rotation steps, each row followed by its count of steps:
The counts run from 0 to 112.
[-10  14   7  48  39  -6  18  -9  -2  13  18   8  57  16 -27   8  -3  -2
  10   5   4  26  -3  -4  29 -12 -20 -29  13 -38  19 -21 -12 -14 -25  -7
  35 -32  40  -9  -9 -38  18   7  48 -33 -15 -15   4 -15   6 -12 -18  -9
 -10 -24   7 -23   9   3 -35  -9  36  11  34  36  18 -19 -19   8  10  20
  10 -14  15 -10  -3 -25]
70
[-18   0 -16  50  36   0 -10 -17  -8  17  30 -11  38 -11 -30 -13   5  23
  -8  -4  24  15   0   4   8 -16 -47 -26 -10 -42   9 -37   6  -4 -12   1
   6 -25   9 -16 -22 -50  23  29  16  -2 -11 -18 -10  -7   9 -18  14 -15
   5 -10   8 -22  20  44 -18   5  11  19  22  56 -14 -44 -24   4  20   6
  15   0   0   3  -6 -26]
43
[  1   7   0  37  18  17  34 -20  -7  20  43 -26  21  20 -14 -15   2  36
 -14 -13   7   5  -4  28  13  -9 -20 -26 -19 -12  21 -19  14   0 -21   8
  -4  -8  22 -13 -37 -47  27  26  21 -20 -40 -16  10  18   3 -34  22  -1
 -39 -19  -6 -15   1  33 -40  21   6  10  18  32  -6 -28 -15  15  27   5
  15  13  24   0   3 -39]
88
[ -1  16  28  40  23  -4  13 -33   7  33  11 -15  15  10 -34  39  -3   5
  -5  10   0  13  -3  -1  14  -8 -13 -29 -26 -23  19 -24   9  10 -21  25
  18 -26  25 -12 -18 -39  19  40  32 -14 -13  -6  11  13 -24 -21 -14  -4
 -22  -8  37 -46  -4   4  -8  11  33  16   6  34 -20 -20 -42   6  20  25
  -3 -19  14 -32   2 -42]
20
[  8   6   2  23  18   0  32 -19  -3  14  32 -22  18  17 -21 -19  -2  30
 -15 -14  16   5  -5  12  16  -3 -12 -31 -20 -23  13 -22  12  -3 -42   7
  -7 -11  29 -19 -34 -56  20  24  20 -30 -44  -9  13  19  14 -33  11   2
 -50 -13  -8 -17   2  27 -38  15  13   1  26  22   7 -26 -11  14  28  -1
   4  -7  21   3   6 -41]
86
[  0  -1  22  41  19 -12  22 -14 -18  36  32 -17  10   4 -15  15   6  25
 -13   2   3   8  -4  23  44  -4 -35 -36 -20   1   1 -15 -11  -6 -22   4
  -3 -28  27 -28 -38 -41  -5  17  29 -31 -15  -1  32  19   1 -17 -12 -10
 -31 -25   9 -40  26  32 -12  20  14  25  28  27  10 -24 -19  24  31  10
   8  -1   1   1   4 -29]
29
[-23   6   5  43  31  -4  -7 -31  20  17  -1 -21  37  -7 -40  14   3  37
  -4  -7  19  12   8  11  -4   0 -38 -28 -24 -52  12 -35   6  -6 -21  17
   3 -15   9 -24 -13 -51  31  36   8  10 -16  -9 -15  11  15 -12  15  -5
   2  -6  26 -30  13  40  -9  -2  17  14   2  42 -21 -37 -25  17  15  10
   4   2   7 -22  -3 -13]
48
[  2   7  14  47  45  18  24  -6   7  -1  49 -14  35   5 -27  11  10  20
  -8 -17   3   7   0   1   2 -21   2 -29   3 -10  26 -33   4  -1 -28   4
  25 -16  34  -7 -23 -45  23  28  43 -18 -13 -29 -17   9  -8 -35   4 -12
 -22   3  10  -9   9   1 -20  10  33  15  31  37  -4 -39 -34   1  23  19
   5  -4  16  -6 -14 -26]
12
[-27  15  40  43  16 -10  12 -14  11  -3   5 -11  43  -4 -17  26  23  25
  16 -11   0   5   8  21  31   8  -1 -37  -1  -4  27 -25  -7   4 -32  -6
  38 -18  31 -16 -25 -39  11  10  24 -21 -24 -19  10  13   8 -25   6   3
 -15 -34  25 -26  12  31 -23   4  18  34  22  40  -4   0 -14  37  15  48
  11   9   8  -6   2  -1]
62
[-14   3  40  44  28 -24  -4 -30  18  20   4 -20  18  -6 -36  35   3  18
 -11   8  11   4   1   4  22 -11 -26 -41 -17 -19  -1 -34 -12   7 -38  23
  14 -24  27 -29 -30 -37   0  31  33 -21  -4  -7   9  27  -4 -10 -25   0
 -15  -3  36 -35  18  18  12  23  25   9   6  23  -5 -28 -37  17  29  15
  -3  -6   4 -18 -13 -13]
109
[-19   0  -3  42  35  -6  -6 -23   7   6  17  -4  34 -19 -37  -8  17  35
 -12 -16  22  11   7   2  10  -6 -35 -28 -20 -40  13 -43   3  -3 -20   5
   0 -20   7 -24 -22 -54  15  35   7   4  -9 -10 -12   1  16 -18   6 -12
   8  -1   9 -19  23  44 -10  -3  10  23  22  51 -20 -50 -18  12  17  10
   7   2 -12  -8  -4 -24]
45
[ -5  11  31  45  34   0  16 -32  11  30  16 -20  19  10 -32  46  -8  15
  -5   7   3  11   5   4   7 -11 -10 -26 -27 -20  17 -26   0   2 -20  24
  15 -23  24 -16 -19 -35  17  42  31  -9 -18  -9   4  12 -24 -23 -16  -8
 -23   2  34 -42  -1  -3  -4   5  38  16  11  32 -18 -24 -40   8  17  23
  -5 -13  13 -34   1 -34]
19
[-22   8  19  35  23  -4  15 -41  12  19   0   4  36  24 -42   8  -4   8
  -7 -19   3  18   6   4  26 -12 -32 -27 -32 -35  17 -29   3   2  -3  24
  11 -27  25 -21 -18 -46   4  25  27 -18 -46  12  27   1  13 -13 -23  13
 -18  -8   5 -21 -10  27 -25   4  26   1   5  37 -18 -18 -19   8  13   5
  12 -16  11 -29   3 -40]
78
[-23  12  38  47  12  -8   8 -15   5   3   5 -18  39  -9 -16  22  22  31
  18  -7  -5   0  10  26  27   9  -9 -42  -5  -2  23 -24   3   3 -15  -5
  38 -18  30 -10 -25 -38  15  15  25 -24 -25 -12   6  15   5 -27  11   3
 -18 -41  23 -24   8  30 -28   9  13  35  15  39  -2  -6 -13  35  15  46
  13  10  11  -7   1  -7]
61
[ 14   4  26  35  20 -15  22 -15 -14  42  18 -27   8   7 -24  27  -9   9
  -2  23   3  16 -10   4  20  -7 -25 -37 -17 -23  -1 -12  -3  -2 -40  14
   7 -29  32 -18 -17 -39  19  32  35 -39  -7  -5  18  20 -15 -16  -9  -6
 -39 -13  19 -44   8   7 -13  16  31  12  18  14  16 -23 -30  17  29  12
  -5 -24  18 -16   8 -41]
24
[  0   9  12  35  22 -19   4 -14  15  16 -10 -39  30 -10 -34  14   0  33
   9   9  22  10   3  13  -9   4 -15 -35 -10 -49   3 -23  15  -6 -52   7
  13 -14  22 -18  -7 -53  44  35  14 -10 -14 -11 -15  23  11 -18  23   8
 -23 -11  27 -27  11  21 -30  -3  17  15   1  27  10 -25 -22  28  24  14
  -9  -1  26 -19   2 -12]
53
[-21   8  14  49  38  -4  27 -30   3  16  14   2  36  25 -43  10  -4  16
 -13 -17  -4  20   4   6  25 -13 -41 -23 -18 -31  22 -28  -5  -6  -3  22
  11 -29  33 -21 -15 -38   8  17  41 -20 -40  14  14  -2  13 -11 -26  -1
 -11  -4  -2 -19   5  20 -30  -9  27   7  16  36 -10 -26 -12  12  11   2
  10  -7   4 -34   1 -34]
76
[  1  -4  24  34  14 -18  18 -12 -18  36  28 -16   3  -6 -17   6  12  23
  -7   8   3   9  -5  19  43  -2 -33 -39 -18  -4  -4 -19  -5  -2 -26   4
   1 -32  29 -21 -35 -44  -5  24  27 -38 -16  -2  31  23  -4 -19 -12  -8
 -32 -23   5 -33  19  31 -17  18  12  25  29  26  13 -23 -20  25  31  11
   7 -10   3   1   5 -37]
28
[ -2   8  30  47  22 -13  20  -1  -1   4  10 -35  29 -16 -22  18  17  44
  12   2   3   4   4  32  10   7 -12 -39   2 -14  12 -19   8  -4 -38  -4
  25 -18  35 -16 -22 -44  23  21  29 -21 -16  -4  -7  21  17 -33  21   1
 -24 -21  17 -15  26  26 -33   2  15  28  24  32  16 -20 -14  43  22  28
  -4  10  17 -13  -2  -5]
58
[ -7   4  27  45  29   8  14 -28  11   5  31  -7  22   2 -39  29  15  16
 -10 -16  -1   5   4   1  12 -13  -1 -28 -19  -7  34 -38   4  10 -15  16
  21 -23  26 -12 -27 -40   8  38  36 -10 -19  -8  -5   6 -20 -32 -17 -13
 -19   6  26 -25   6   5  -1  11  29  23  24  45 -22 -33 -32   8  18  28
   6 -10   2 -24 -10 -39]
16
[-12  20  16  33  36  23  22 -34  19  18  41 -16  32  21  -9  14  -2  28
 -14 -19  11   2   6  16  17  -4  -1 -30 -11  -9  25 -26  -2   1 -19  11
  -6  -9  23 -13 -34 -51  25  29  11  -8 -30 -47  -2  20  -5 -26  29  -2
 -16 -26  15 -43   8  26 -14  21  15   6  18  26 -21 -24 -24   8  14  21
  20  20  13  -3   3 -22]
93
[  8   3  25  47  36  -2   5 -22   5  14  48 -11  22 -21 -33  27  19  20
 -15 -12   6  11  -3  -4  13 -20 -28 -32   0 -20   1 -31   4   7 -30  12
  19 -36  24  -9 -27 -47  10  41  31 -22   1 -11 -11  13 -14 -15  -1 -15
  -2   7  17 -20  24   4   0  13  15  12  32  30   3 -45 -32  15  14  22
  12  -9   7 -17 -10 -27]
103
[  7   4  21  40  15 -19  18 -12 -18  47  22 -25  11   5 -21  22  -7  12
  -5  24   4  17  -8   9  20  -9 -31 -38 -18 -19  -4 -12   5   2 -32  12
  12 -29  25 -13 -21 -41  16  30  37 -40 -13   1  27  18 -17 -18  -8  -9
 -37 -17  13 -36   6   9 -19  15  26  16  18  25  12 -22 -33  21  31  10
  -1 -20  22 -12   9 -40]
25
[-20   3  28  44  20 -22  -4 -16   9  33  -1 -27  23  -4 -30  26  -8  10
   1  24  13   6   1   8  14  -9 -29 -35 -16 -26  -6 -27 -10   3 -43  23
  20 -18  25 -24 -23 -29  14  28  36 -31  -8 -10  19  21  -3 -12 -17  -1
 -19 -20  33 -34   5  19  -3  29  33  12  -6  30   2 -16 -38  11  35  10
  -2  -7  15 -18  -8 -16]
111
[-29   6 -14  26  33  -6 -11 -25  -4  26  21   5  45  -2 -16 -20  -9  -1
  -1   0  32  17  -5 -11  20  -9 -28 -32 -16 -35   2 -29 -10  -4 -31  -3
   6 -24  14 -12 -30 -53  21  21  13 -19  -8 -45  20  -3   4 -13  -2 -10
  -5 -34   7 -41   5  45 -18  22  19  10  16  39  -1 -25 -30   1  24  11
  20  -6  13  27   2 -26]
38
[-15  11  25  34  21  14  32 -24  22   6  22 -26  39  13 -28   7   3  38
 -16 -32   5   7   4  33  27 -12 -26 -34  -9 -19   6 -28   4  -3 -20  12
  -1 -18  36 -20 -22 -46  16  13  19 -24 -50 -18  13  26  25 -21  26  11
 -13 -20   4  -8   3  40 -34  11   2  -7  22  18  -1 -24  -8  25  12  11
  20  18  17 -11  -1 -14]
1
[ 10   1  20  39  12 -22  15 -13 -24  43  27 -19   8   2 -22  12   4  13
  -7  20   2  12 -14  12  25  -8 -35 -36 -17 -11  -9 -14   8   5 -21   7
  12 -35  27 -13 -30 -37   9  31  30 -43 -10   3  28  16 -19 -20  -3  -2
 -40 -21  15 -35   7  17 -25  22  15  18  16  29  10 -21 -33  23  33  13
   7 -20  18  -3   8 -48]
26
[-27   6  18  29  22  -9   2 -30  -1  29  15   1  26   5  -8   2   3  13
 -11  -9  14   8   4  12  45  -1 -32 -34 -23  -7   4 -24 -18   4 -22   4
  -2 -23  20 -28 -44 -49  -8  16  17 -23 -17 -27  39  15   6 -11  -9  -2
 -15 -38  13 -49  12  48  -7  29  16  20  16  32  -6 -11 -28  17  29  19
  19   4   1  14  10 -22]
33
[ -3  11  29  43  37   6  19 -27  14  19  18 -18  16  11 -35  41  -1  20
  -7  -3  -1  12   3   2  10 -10  -4 -27 -21 -17  22 -31   2   2 -24  27
  15 -22  28 -17 -20 -33  14  38  37  -9 -15 -11  -6  16 -17 -22 -13  -7
 -23   5  28 -41   8  -3   1   4  34  16  20  33 -17 -26 -35   7  18  24
  -4  -5   6 -32   0 -33]
18
[  0   6  26  39  12 -19  15  -4  -1  -1   6 -32  27 -20 -24   9  22  42
  13   2   9   2   4  21  10   8  -6 -42  -2 -22  11 -22  11   1 -47  -8
  26 -17  31 -16 -21 -50  28  22  20 -24 -15  -6  -6  23  15 -32  16   2
 -32 -18  19 -12  21  26 -34  10  11  29  22  30  18 -21 -12  42  26  28
  -1  -2  18  -8   1 -11]
57
[ -3   5  -1  20  10  -8  20 -25   0  20  10 -16  24  22 -32 -20 -10  17
  -9  -6  15  10  -5   3  15  -5 -15 -33 -32 -36   9 -21  16   4 -36  15
   4 -11  20 -16 -25 -51  24  29  26 -31 -48  -7  25  16   9 -25   3  15
 -45 -19  -5 -16 -12  31 -40  18  18  -2  12  28   1 -22 -22  12  23   3
   6 -17  30  -3   7 -50]
84
[  2   8  30  34  20 -17  10 -32   3  32   7 -13  11   2 -34  36   0   7
  -5  10   5   9  -2  -9  18  -5 -10 -32 -29 -24  13 -24   1   8 -27  21
  15 -27  21  -9 -19 -41  16  40  26 -22 -15  -4  18  18 -26 -21 -20  -4
 -26 -10  32 -43  -7   4  -3  18  31  16   8  30 -12 -18 -41   8  22  26
   0 -24  17 -22   5 -44]
21
[-16  17  17  34  24  -9   7 -18  12   8   7  13  58   6 -17  20   3 -11
  22  -2   7  18   2  -9  24   1  -4 -32   8 -29  25 -24 -10   1 -31  -7
  43 -31  35  -1 -13 -45  17   9  36 -35 -21 -30  11  -6   3 -13 -10   0
  -9 -43  22 -33  -5  14 -28   5  31  16  22  38   4  -6 -26  15  11  42
  11 -13  19  -4   3 -12]
67
[-13   5  25  45  21  -9  20 -17 -17  38  30 -17  19   9  -9  15  -2  29
 -11   5   2   9   1  30  40  -6 -42 -33 -18   2  -2 -22  -9  -6 -18   7
  -2 -27  26 -26 -37 -35  -3  14  29 -31 -16 -10  32  20   2 -13  -1 -10
 -27 -31   6 -45  22  35 -19  20  15  22  21  28   5 -18 -22  27  34   8
  16   3   2   2   6 -26]
30
[-22  11  22  26  34  12  20 -24  36  -5  18  -9  43  11 -24   6   3  18
  -9 -36  11  -2   0   6  21  -8   6 -37 -12 -13  16 -36  -2   8 -37   9
  14  -7  33 -12 -25 -57  24  18  22 -24 -41 -45   9  20  13 -25  14  13
 -15 -24  11 -17 -12  28 -21  27  14  -7  13  21  -6 -18 -26   9  13  28
  15   8  25   9  -6 -11]
5
[-11   4  12  47  30 -12  25 -23  -1   4  18  11  40  14 -42   2  11  10
  -2 -17  -5  18   4  -2  32 -15 -33 -25 -15 -32  24 -28  -9  -4 -14   7
  23 -38  30 -19 -15 -45  -4  18  41 -30 -33  12  14 -14  13 -14 -34  -6
  -8  -1  -5  -6  10  21 -27 -11  27  15  38  41   2 -26  -7  17  10  14
  12 -22  -2 -22   1 -36]
74
[ -8  10   7  33  13  15  23 -26   2   9  41 -17  22   9 -12  -7  11  32
 -14 -28   9   0   3  22  21  -2  -6 -31 -21  -2  22 -29  16   6 -18   7
  -3  -9  18 -11 -40 -52  17  25   9 -15 -46 -20  12  19   1 -37  24  -1
 -34 -26   7 -22   6  38 -28  24   2  15  28  36 -15 -24 -18  13  16  20
  21  12  11   2   3 -37]
90
